rotation steps, each row followed by its count of steps
The counts run from 0 to 391.
[145, 139, 147, 125, 129, 139, 135, 99, 115, 119, 107, 114, 127, 163, 98, 118, 135, 133, 111, 116, 147, 106, 109, 117, 93, 112, 146, 123, 111, 102, 157, 141, 132, 133, 114, 100, 163, 108, 91, 180, 149, 103, 131, 123] => 36
[137, 104, 110, 115, 147, 120, 127, 115, 103, 121, 117, 134, 153, 127, 124, 145, 149, 107, 128, 145, 174, 127, 141, 123, 156, 109, 169, 122, 156, 124, 151, 167, 86, 124, 119, 130, 114, 87, 122, 157, 133, 126, 143, 106] => 178
[101, 120, 138, 159, 149, 157, 89, 97, 98, 137, 101, 113, 134, 131, 83, 157, 133, 88, 135, 151, 131, 120, 130, 120, 163, 137, 147, 148, 117, 137, 121, 118, 114, 130, 107, 107, 132, 110, 133, 145, 125, 124, 134, 147] => 122
[142, 110, 127, 92, 138, 136, 136, 132, 136, 115, 98, 154, 114, 185, 127, 129, 125, 134, 116, 101, 150, 116, 133, 130, 125, 121, 141, 126, 132, 122, 145, 158, 113, 129, 162, 83, 150, 89, 101, 146, 124, 101, 125, 134] => 97
[143, 88, 106, 129, 139, 134, 153, 100, 98, 129, 119, 121, 106, 147, 112, 127, 140, 108, 122, 141, 156, 92, 119, 107, 122, 121, 156, 111, 125, 142, 162, 145, 124, 136, 118, 122, 161, 107, 103, 127, 156, 110, 164, 110] => 368
[103, 155, 108, 120, 149, 129, 116, 105, 97, 137, 124, 129, 113, 136, 109, 126, 135, 86, 149, 155, 159, 87, 150, 110, 163, 129, 148, 124, 138, 165, 113, 138, 127, 98, 134, 120, 159, 140, 109, 147, 129, 118, 125, 160] => 132
[133, 131, 131, 131, 171, 136, 105, 95, 94, 111, 123, 156, 163, 117, 153, 159, 127, 128, 143, 103, 140, 97, 138, 120, 144, 147, 173, 118, 148, 151, 123, 127, 111, 125, 133, 124, 110, 98, 111, 162, 126, 145, 131, 156] => 238
[152, 112, 132, 150, 133, 102, 125, 80, 112, 90, 137, 146, 122, 106, 151, 113, 148, 91, 142, 118, 155, 102, 105, 132, 133, 126, 143, 135, 139, 152, 135, 112, 119, 88, 140, 115, 113, 126, 121, 143, 130, 140, 143, 178] => 65
[134, 111, 129, 145, 127, 132, 139, 97, 119, 86, 109, 128, 129, 116, 113, 165, 157, 126, 131, 110, 127, 109, 133, 100, 113, 150, 158, 146, 96, 115, 158, 144, 105, 122, 102, 113, 138, 82, 100, 111, 105, 117, 146, 138] => 110
[156, 111, 124, 139, 141, 105, 138, 100, 115, 94, 128, 146, 121, 122, 139, 120, 137, 89, 150, 145, 153, 77, 151, 122, 130, 136, 135, 157, 120, 136, 148, 136, 120, 129, 150, 155, 161, 152, 106, 142, 134, 107, 141, 154] => 253
[110, 143, 124, 114, 131, 129, 116, 86, 134, 130, 95, 128, 152, 148, 100, 130, 118, 138, 122, 136, 160, 104, 134, 132, 163, 144, 145, 107, 137, 122, 127, 166, 171, 99, 136, 103, 123, 107, 104, 137, 124, 116, 133, 164] => 222
[134, 126, 121, 134, 119, 117, 112, 101, 138, 74, 95, 154, 128, 92, 122, 155, 122, 118, 148, 140, 140, 95, 163, 130, 148, 133, 169, 115, 97, 119, 115, 125, 133, 99, 132, 126, 109, 138, 124, 140, 116, 117, 124, 124] => 336
[154, 110, 135, 113, 117, 136, 136, 125, 138, 123, 96, 129, 91, 172, 108, 126, 125, 124, 113, 129, 168, 114, 133, 129, 116, 127, 146, 116, 102, 113, 136, 137, 126, 123, 138, 103, 163, 144, 108, 167, 144, 85, 152, 102] => 90
[126, 138, 130, 166, 153, 121, 121, 118, 93, 109, 97, 119, 144, 110, 121, 145, 158, 127, 147, 100, 150, 102, 124, 106, 121, 138, 172, 132, 117, 118, 146, 146, 111, 137, 95, 144, 125, 126, 98, 156, 135, 143, 149, 131] => 299
[149, 111, 100, 100, 139, 124, 132, 131, 139, 100, 91, 148, 112, 163, 117, 135, 136, 141, 132, 92, 154, 87, 138, 118, 138, 127, 180, 93, 144, 132, 135, 160, 126, 135, 145, 104, 138, 127, 101, 121, 126, 132, 117, 131] => 95
[164, 113, 131, 143, 137, 116, 137, 138, 149, 113, 97, 154, 149, 133, 117, 161, 132, 118, 148, 93, 176, 114, 122, 134, 141, 160, 166, 132, 140, 109, 150, 130, 91, 112, 118, 123, 139, 128, 117, 156, 120, 126, 143, 116] => 354
[133, 113, 125, 131, 134, 159, 139, 74, 109, 114, 122, 144, 142, 152, 130, 117, 105, 102, 140, 126, 174, 131, 116, 124, 135, 129, 129, 138, 153, 150, 140, 114, 116, 131, 143, 102, 147, 103, 117, 180, 158, 130, 161, 143] => 241
[146, 150, 111, 109, 133, 115, 140, 98, 145, 92, 104, 192, 119, 143, 109, 123, 103, 130, 146, 96, 160, 92, 130, 143, 136, 129, 147, 101, 145, 140, 135, 114, 133, 115, 155, 105, 139, 124, 119, 147, 116, 125, 118, 150] => 149
[127, 108, 109, 130, 167, 143, 125, 82, 98, 131, 105, 140, 125, 139, 88, 163, 115, 125, 122, 149, 150, 103, 129, 138, 138, 148, 143, 110, 146, 132, 155, 172, 111, 151, 122, 137, 147, 114, 135, 129, 140, 112, 160, 109] => 366
[125, 121, 155, 125, 125, 114, 122, 146, 122, 103, 93, 156, 124, 159, 146, 122, 106, 92, 135, 124, 139, 124, 141, 121, 142, 107, 154, 139, 111, 126, 118, 133, 121, 108, 168, 85, 100, 105, 129, 176, 132, 117, 127, 132] => 340
[137, 138, 145, 139, 179, 136, 91, 110, 108, 152, 101, 149, 126, 147, 101, 131, 154, 104, 121, 107, 152, 112, 113, 141, 141, 128, 137, 140, 142, 145, 125, 101, 115, 170, 107, 111, 144, 107, 123, 157, 120, 123, 121, 175] => 310
[140, 95, 132, 109, 130, 118, 128, 88, 117, 117, 111, 116, 170, 160, 134, 137, 120, 117, 117, 150, 150, 107, 128, 128, 163, 136, 144, 155, 138, 114, 142, 171, 132, 116, 169, 114, 115, 89, 113, 145, 139, 122, 129, 159] => 169
[135, 106, 162, 141, 120, 139, 91, 118, 129, 112, 97, 133, 114, 132, 120, 145, 137, 134, 97, 109, 145, 126, 107, 142, 100, 109, 159, 115, 92, 109, 135, 144, 96, 106, 125, 82, 121, 110, 122, 147, 124, 104, 152, 107] => 280
[128, 142, 125, 141, 158, 128, 127, 112, 129, 103, 104, 172, 95, 125, 73, 139, 128, 94, 170, 106, 120, 102, 146, 132, 109, 137, 146, 124, 140, 131, 135, 133, 109, 120, 126, 94, 149, 132, 124, 121, 112, 107, 120, 157] => 202
[93, 136, 142, 135, 140, 118, 101, 132, 107, 122, 75, 129, 117, 169, 113, 141, 105, 127, 124, 124, 145, 82, 90, 131, 132, 117, 155, 131, 119, 156, 136, 146, 98, 109, 153, 116, 148, 128, 120, 134, 115, 130, 123, 117] => 24
[136, 97, 138, 133, 160, 146, 90, 129, 113, 134, 121, 139, 129, 116, 136, 172, 145, 108, 133, 136, 149, 108, 159, 123, 147, 151, 154, 137, 125, 147, 117, 142, 75, 118, 124, 121, 152, 125, 122, 126, 110, 102, 150, 135] => 183
[173, 70, 143, 152, 127, 137, 119, 105, 134, 128, 113, 121, 145, 119, 117, 143, 147, 101, 134, 128, 163, 132, 141, 138, 149, 152, 158, 122, 134, 108, 129, 124, 136, 113, 103, 98, 125, 120, 116, 154, 143, 114, 168, 132] => 173
[146, 130, 133, 90, 159, 117, 80, 107, 113, 118, 90, 137, 125, 153, 87, 141, 126, 130, 127, 128, 132, 107, 128, 159, 137, 131, 162, 112, 137, 127, 125, 154, 98, 127, 153, 135, 115, 148, 119, 172, 138, 112, 109, 131] => 86
[112, 95, 123, 182, 140, 143, 126, 119, 136, 121, 93, 137, 134, 143, 113, 146, 120, 101, 134, 120, 148, 97, 131, 104, 156, 130, 156, 126, 140, 146, 129, 133, 131, 134, 121, 76, 131, 92, 117, 103, 119, 140, 141, 146] => 113
[128, 121, 124, 111, 129, 104, 110, 115, 118, 107, 103, 136, 134, 151, 115, 136, 98, 98, 149, 165, 154, 89, 125, 138, 153, 122, 143, 140, 134, 141, 134, 139, 100, 97, 178, 135, 148, 147, 128, 153, 125, 111, 112, 128] => 78
[115, 148, 114, 140, 144, 113, 113, 126, 120, 91, 99, 146, 111, 97, 116, 133, 170, 99, 147, 110, 142, 103, 155, 114, 144, 111, 173, 111, 114, 129, 118, 135, 123, 105, 103, 104, 109, 127, 110, 126, 98, 126, 114, 157] => 390
[113, 131, 129, 149, 150, 156, 135, 99, 117, 111, 108, 132, 154, 144, 81, 146, 110, 119, 165, 87, 140, 134, 133, 120, 134, 155, 162, 126, 156, 114, 131, 147, 110, 125, 123, 90, 120, 107, 111, 159, 148, 132, 139, 142] => 293
[157, 130, 143, 146, 170, 129, 111, 111, 103, 151, 118, 135, 113, 144, 114, 124, 163, 98, 129, 96, 145, 106, 119, 127, 137, 140, 143, 146, 136, 149, 128, 92, 122, 158, 105, 105, 157, 113, 107, 157, 122, 133, 132, 185] => 309
[149, 132, 137, 130, 133, 124, 140, 89, 136, 112, 133, 185, 117, 106, 122, 103, 125, 99, 128, 139, 157, 106, 148, 141, 117, 106, 117, 107, 132, 131, 144, 119, 139, 106, 122, 91, 143, 108, 135, 140, 118, 86, 146, 151] => 324
[144, 129, 141, 103, 151, 104, 143, 131, 106, 119, 118, 163, 115, 137, 109, 127, 110, 86, 150, 149, 133, 97, 150, 127, 121, 136, 150, 138, 131, 127, 134, 146, 118, 85, 152, 134, 133, 127, 123, 169, 146, 84, 131, 126] => 80
[144, 134, 104, 137, 131, 123, 126, 85, 127, 80, 117, 155, 145, 85, 129, 148, 168, 120, 131, 121, 173, 120, 137, 124, 144, 126, 150, 124, 121, 130, 139, 118, 105, 124, 99, 130, 125, 99, 123, 140, 96, 133, 143, 148] => 57
[167, 106, 157, 141, 145, 113, 126, 143, 137, 134, 111, 160, 106, 134, 123, 110, 120, 89, 144, 120, 151, 93, 148, 140, 117, 126, 153, 106, 136, 120, 128, 131, 132, 95, 139, 112, 141, 161, 119, 166, 151, 92, 158, 130] => 82
[123, 119, 144, 137, 140, 130, 98, 82, 115, 115, 107, 160, 132, 125, 105, 145, 113, 86, 145, 144, 144, 131, 115, 154, 155, 136, 134, 145, 135, 141, 120, 96, 98, 116, 141, 106, 117, 114, 160, 160, 122, 119, 143, 147] => 68
[135, 130, 146, 155, 133, 124, 128, 128, 113, 125, 120, 112, 129, 120, 124, 117, 170, 84, 127, 129, 163, 115, 113, 111, 120, 92, 150, 145, 116, 141, 140, 112, 92, 103, 108, 109, 160, 117, 103, 168, 125, 122, 130, 137] => 127
[113, 138, 130, 142, 133, 117, 95, 124, 114, 92, 100, 134, 103, 95, 126, 131, 172, 103, 134, 132, 129, 98, 159, 108, 129, 119, 157, 140, 82, 127, 119, 150, 125, 116, 107, 112, 129, 120, 115, 131, 105, 112, 127, 159] => 389
[151, 124, 111, 99, 130, 122, 139, 110, 131, 114, 97, 139, 111, 151, 82, 126, 122, 127, 134, 130, 162, 123, 128, 145, 127, 122, 157, 93, 154, 106, 146, 160, 114, 120, 141, 126, 131, 145, 121, 172, 144, 107, 138, 104] => 88
